(in the rows, 128 means zero)
The rows of Z fall into a few groups, and each row is roughly a mix of its group's hidden directions.
Z, 79 rows:
[[125 171 118 168 130 130 145 149 155 163 111]
 [143  91 151 112 108 177 128 135 157 112 145]
 [133 146 105 135  98 153 126  95 128 113 181]
 [153  73 118 150 167 141 135 134 147 120 115]
 [135  86 156 115 142 125 134 115 105  75 133]
 [132 166 134 170 141 127  99 157 145 161 131]
 [ 89  93 149  99 150 152 143 116 106 104 128]
 [137 153 136 113  88 129 144 128 127 181 100]
 [147 162 137 109 166 120 118 140 130 121  76]
 [139 166 100 134 118 137 112 123 101  90 166]
 [112 122 144  78 166 136 120 102 106 123 101]
 [ 72  86 110 139 137 155 140 121 128 133 139]
 [128 129 125 136 167 137 162 136 176  95 144]
 [101 103 130  87 113 132 109 100 121 105 167]
 [122 126 161 143 177 144 117 142 159 109 158]
 [105 166  93  93 105 120 152 132 143 155 138]
 [107 113 164 123 142 142  87 115 135 111 173]
 [108 116 137 146 170 159 150 141 121 145  84]
 [106 123 139  72 145 138  97 114 127  94 132]
 [110 152 117 115 145 100 126 159 101  82 108]
 [ 96 109 133 151 154 149 167 159 126 108 104]
 [180 145 166 115 100 129 109 126 120 124 152]
 [105  99 149 120 110 163 121 141 132  93 169]
 [116 113 153 136 138 191 103 152 143 128 132]
 [145 122 164 124 133 144 112 178 126  92 151]
 [110 138  88  80  96 127 152 113 131 148 129]
 [116 106 118 165  89 138 140 145 140 122 175]
 [172 123  91 161 135 144 132 103 126 162 124]
 [108 113 144  81 161 139 120  94 103 132 108]
 [111 126  95 113 115 154 156 107 165 164 117]
 [117 120 131 164 153 133 178 154 119 129  94]
 [129 133  71  86 116 122 143 121 152 127 149]
 [162 141  80 142 133 156 111 109 108 105 144]
 [105  81 108 126 137 137 145  85 160 124 120]
 [129 106 128 174 156 103 148 142 144 109 166]
 [122 122 103  93 132 122 179 119 148  91 138]
 [127 140 116  92 107 117  81 120 151 102 159]
 [142 147  63 110 106 106 144 131 139 128 131]
 [135 145 144 136 103 111 163 181 130 103 146]
 [ 95 163 125 121  86 114 142 104 129 126 165]
 [135 123 108 171  94  98 168 137 126 131 149]
 [118 131 168 176 145 155 129 132 142 155 104]
 [125  73 150 124 123 157 133  91 117 124 104]
 [125 139 154 160 120 106 143 153 137 122 184]
 [ 96 114  90 110 120  85 143  96 119 118 142]
 [155  98 106 121 125 174 121  93 142 148 110]
 [125 109 143  89 117 110 142  85  91 122 151]
 [150 152  99 124  92 152 148 141 121  88 151]
 [147 132 141 167 121 173 107 155 149 156 131]
 [102 144 129 140 121 157 151 119 155 180 105]
 [144 140 110 167 125 141  90 137 147 174 119]
 [159 115 105 114 107 177 125  97 136 152 112]
 [ 77 128 145 135 140  88 136 128 136 100 160]
 [120  85 113 106 115 165 128  89 145 151 119]
 [108 110 125 116 172 104 119 143 118 105  81]
 [114 150  91 124 117 139 167 123 167 160 116]
 [141 159 102 162 143 106 139 153 146 143  89]
 [150 134  90 116 117 132 154 133 120 139  70]
 [159 164 140  94 123 113  90 138 143  96 128]
 [ 79 121 154 131 157  79 129 125 133 137 121]
 [116  99 140 141 147 153 154 105  98 172 114]
 [133 152  93 118 107 106  84 130 163 117 146]
 [115 146 146 140 120  85 163 175 128 115 133]
 [110 118 106 106 134  87 150  82 101 140 122]
 [110 141 103 126 124 149 173 118 171 155 114]
 [109  96 142  97 125 161  94 102 133 156 145]
 [ 99 125 121 126 109 107 160  92 148 171 109]
 [125 129 128 165 157 137 165 145 120 152  84]
 [131 112 106 147 136  97 180 144 140 133  92]
 [125 137 106 129 177 110  96 127  96 109 100]
 [ 84 104 165 110 127 110 147 148 153 103 130]
 [148 150 111 132 112 100  75 149 102 140 143]
 [122  82 168 142 143 161 140 103 129 118 107]
 [135 119  81 132 107 149 126 110 156 170 109]
 [122 173 117 104  73 133 148 130 118 119 135]
 [105 116 148 113  94 137 152 103  96 151  93]
 [111 138 178 142 112 127 115 131  84 152 105]
 [172 111 141 157 127 154 128 153 140 121 170]
 [140  87 141 112 135 119 142 113 103  73 127]]

One row of each group comes first, with its name. Which group is each row after those in?
[166 143 153 149 117 165  96 147 144 152 134] => C
[123 128 133  91 123  99 159 129  99  80 138] => V
[121 163 101 133  94 135 132  86 121 136 165] => F

[116 138 129 113 134 157  82 156 163  96 132] => C
[145 136  74 138 136 137 125 132 179 142 140] => V
[141 113 127  99 131 112  79 131 104 104 166] => V
[ 91 165 112 137 121  82 145 122 114 109 148] => F
[158 151 138 127 153 124  94 165  93 134 104] => F
[166 146 166  98 118 107 137 133 110  89 132] => C
[121 142 112 161 161 137 139 155 143 145  80] => C
[120 135 124 120 168 129  73 102 101 138 114] => F
[109 137 126 103 140 118 123 161 111  68 113] => F
